In the rows, 128 means zero.
Y: rows in a few groups, each row roughly a mix of its group's directions:
Y (105 x 13):
[[120 150 100 177 148 139  77 104 135 144 114 130 157]
 [107 101 116 134 150 168 105 142 151 130 145 140 189]
 [143  89 146 133 149 112  87 114 101  99 165 130 162]
 [105 134  94 123 142 165 127 161 175 139 128 135 173]
 [ 91 144 166 137 117 129  65 123 127 122 130 142 164]
 [140 138 133 153 103 110 190  76 127 122 114 127 135]
 [132 141 116  91 112 104 144 172 145  96 146 111  82]
 [112 172 119 139 103  76 125 104 158 106 104 141 108]
 [152 144 148 105 112  84 178 101 117 128 117 118  92]
 [159 124 178 133 157  92 133 105 106 135 101 105 101]
 [147 102 134 159 159 146  92 116  86 151 126 107  92]
 [117 123 144 160 150 132 123 136 165  97 110 134 192]
 [114  93 177 152 142 133  82 114 115 109 154 103 117]
 [140 155 119 155 115 108 178  80 134 136  95 138 150]
 [160  88 130 144 126 160 161 123  72 140 139 120 112]
 [149 120 119 146 148 159 129 105  88 180 105 146 156]
 [108 158 109 165 120 133  81 101 140 119 154 115 168]
 [ 91 149 103 133 105 168  92 153 147 124 167 110 133]
 [120 110 122 107 107 172 140 164 122 115 185 104 136]
 [139  92 148 123 122  95 135  82 104 116 149 123  78]
 [145 138 128  85 124 118 157 145 113 157 115 119  65]
 [103 110 150 165 104 112 139  64 135 116 119 138 103]
 [127  88 122 115 157 182 110 153 108 169 131 139 137]
 [117 147 171 105 110  99 151 152 153 100 119 107  86]
 [ 84 131 133  96  96 117 137 154 175  99 127 158 130]
 [120 127 170 118 116  99  79 124 107 106 154 111  89]
 [153 126 121 127 136 153 176 147 117 136 111 143 191]
 [120 153 115 154 110 123 158 139 161  94 103 148 178]
 [ 89 139 157 126 123 120  65 115 145 125 152 103 103]
 [153 168 101 113 119 100 178 110 130 156 101 129 109]
 [100 121 158 165 143 146 104  94 137 153  93 146 162]
 [118 142 130 131  89 101 125 141 129  85 136 117  65]
 [146 142 137 128 139  83 130  87 129 122 112 153 186]
 [ 93 164 107 138 111 110 110 141 174 116  96 141  94]
 [133 172 150  86 101  84 138 149 131 111 131 114  98]
 [143 119 152 136  98  88 166  88 105 100 127 132  97]
 [115 146 127 172 144 113  84  92 148 121 114 134 173]
 [139 136 140 129 137  68 127 113 151  92 125 105  81]
 [147 137 117 132 159  95 112 167 149 101 101 110  80]
 [156 119 133 120 148 115  99 120  83 152 132 110  70]
 [157 119 120 146 169 125 138 125 115 159  64 149 123]
 [128 161 105 124  95 119 178 147 156  97 121 144 161]
 [130 145 131 164 113 119 150  77 113 155  81 145 112]
 [136 147 145 140 116  80 164  67 142 120 115 124 124]
 [ 88 114 141 159 115 140  80 136 147  91 148 113  99]
 [ 98 133  93 145 118 166  87 151 145 122 161 103 104]
 [121 167 172 127 119 109 127 145 145 112 120  79  88]
 [113 131 154 153 146 124  82  94 136 122 140 122 187]
 [118 120 136 114 125 168 155 197 147 115 133 106 118]
 [107 141 144 108 105 163 145 180 147 108 158  99 145]
 [153 141 169 127 105 100 153 120  93 100 120 144 172]
 [130 117 141 165 147 141 118  81 110 156 103 147 175]
 [125 130 192 128 118 103  88 122 101 101 146 108 115]
 [152 140 166 119 126 101 179 120 127 112 108 133 177]
 [143 121 131 141 159 120 116  95 113 159  91 164 175]
 [141 125 136 127 153 134 114  87  96 190 105 145 146]
 [ 99 154 149 147 125  88 118  98 180 103 107 131 142]
 [111 118 138 164 135 116  91  63 137 124 154 108 129]
 [134 132 119  79 104 150 173 154 110 154 127 159 151]
 [126 167 139 133 126  91 134 103 144 134  79 159 166]
 [117  96  98 159 158 178 100 127 132 153 128 140 157]
 [144 160 167 101 107  81 132 132 108 112 130 107  89]
 [ 91 154 127 129 104 128 142 146 179 116 118 107  79]
 [111  86 138 149 144 148 164  89 163 130 134 128 166]
 [160 150 104 142 108  90 149  72 101 121 139 134 143]
 [154  94 179 118 139 106 145 100  87 128 117 148 147]
 [ 84 112 130 140 109 189 104 149 136 131 155 129 150]
 [107 110 139 139 155 146  58 107 118 163 134 126 119]
 [123 127 135 175 147 130  83 101 136 106 155  97 162]
 [142 124 124 141 105 154 182  90  92 161 125 138 147]
 [123 139 118 124 122 130 188 110 163 139 107 147 178]
 [116 173 137 174 144 118 100 123 159 122  89 115 152]
 [115  99 119 158 149 172  88 142 135 116 164 101 149]
 [144 150 142 102 144  62 121  84 133 142 116 129 113]
 [138 170 131 107 101  93 181 133 143 119 109 118  97]
 [145  77 128 152 138 155 110 138  89 103 169 114 133]
 [134 180 150 113 100  87 145 115 121 137 100 122  90]
 [104  96 124 179 136 165  87 115 123 124 127 144 159]
 [137 114 137 140 145 156 126 149 106 140  93 165 188]
 [106 134 140 160 133 136  87 139 151  97 154  77 106]
 [115 145 172 140 127 120 140 161 166  84 126  88 131]
 [116 148 109  95 114 133 115 183 149 102 147 145 168]
 [101  96 178 146 125 118  97  89 132 107 151 112 108]
 [116 156 133 149 129 107 130  93 156 128  98 154 186]
 [ 93  93  96 136 111 128  92 109 143 111 157 153  91]
 [135 141  68 118 134 149 161 146 147 156 110 155 156]
 [130  83 139 158 141 143 153  80 123 131 126 145 174]
 [102 139 147 146  99 105 144  99 164  85 136 136 168]
 [114  97 124 135  96 174 135 133 109 110 187 114 134]
 [133 140 136 161 119 102 114  87 129  87 167  96 153]
 [116 175 111 126  93 112 160 120 146 132  91 163 152]
 [142 118 169 133 120  92 141  89 105 120 130 106  76]
 [ 96 134 124 138 123 155 101 154 154 113 127 153 191]
 [150  96 156 132 162 100  96  90  98 135 137 112  98]
 [128 161 114  81 125 112 135 170 157 129 137 102  88]
 [135 129 151  85 100 114 189 158 133 107 129 130 111]
 [145 107 115 136 162 142 117 110 105 173  96 164 162]
 [109 181 113 107 104 109 159 123 167 149  98 144 126]
 [123  91  82 159 146 143  80 103 121 131 151 138 116]
 [142 125 127 105 138 148 142 162 107 165 104 120  67]
 [126 153 129 140 129  72 132 102 169  98 117 107  95]
 [121 115 150 160 119 117 135  56 112 145 105 151 136]
 [125 150 113 170 148 124 118  83 145 163  92 113 102]
 [129 117 143  77 111 137 152 158 109 144 143 119  72]
 [116 140 135 129 135 154 134 154 134 157  72 165 169]]
one row of each group, then the others: which group is each in?
[110  95 123 149 147 176  96 152 139 114 164 107 153] : X
[109 108 101 147 140 172 102 158 145 118 141 143 178] : B
[ 98 114 130 158 141 161  87 158 150 120 126 104  87] : F

[150 131  92 150 127 139 141 108  93 156  95 172 156] : B
[115  82 157 144 161 142  95  95 130 144 149 100 106] : B
[129 122 148 157 153 168  87 166 115 119 132 106 166] : B
[133 152 156 133 132  95 159 132 156 112  72 146 155] : X
[ 97 122 128 112 102 154 130 171 154  94 172 106 122] : X
[153 173 134 104 100 102 126 173  94 102 121 138 137] : B
[142 184 103  89 108 107 147 169 131 133 111 135 119] : B
[134 105 161 113 129 126 135 146 125  85 161 128 188] : B
[131 164 156 110  92  77 153  96 118 124 110 142 111] : B
[ 93 126  82 127 102 166 103 150 147 118 170 128 126] : X
[117  99 102 151 149 174  86 156 126 125 143 136 163] : B
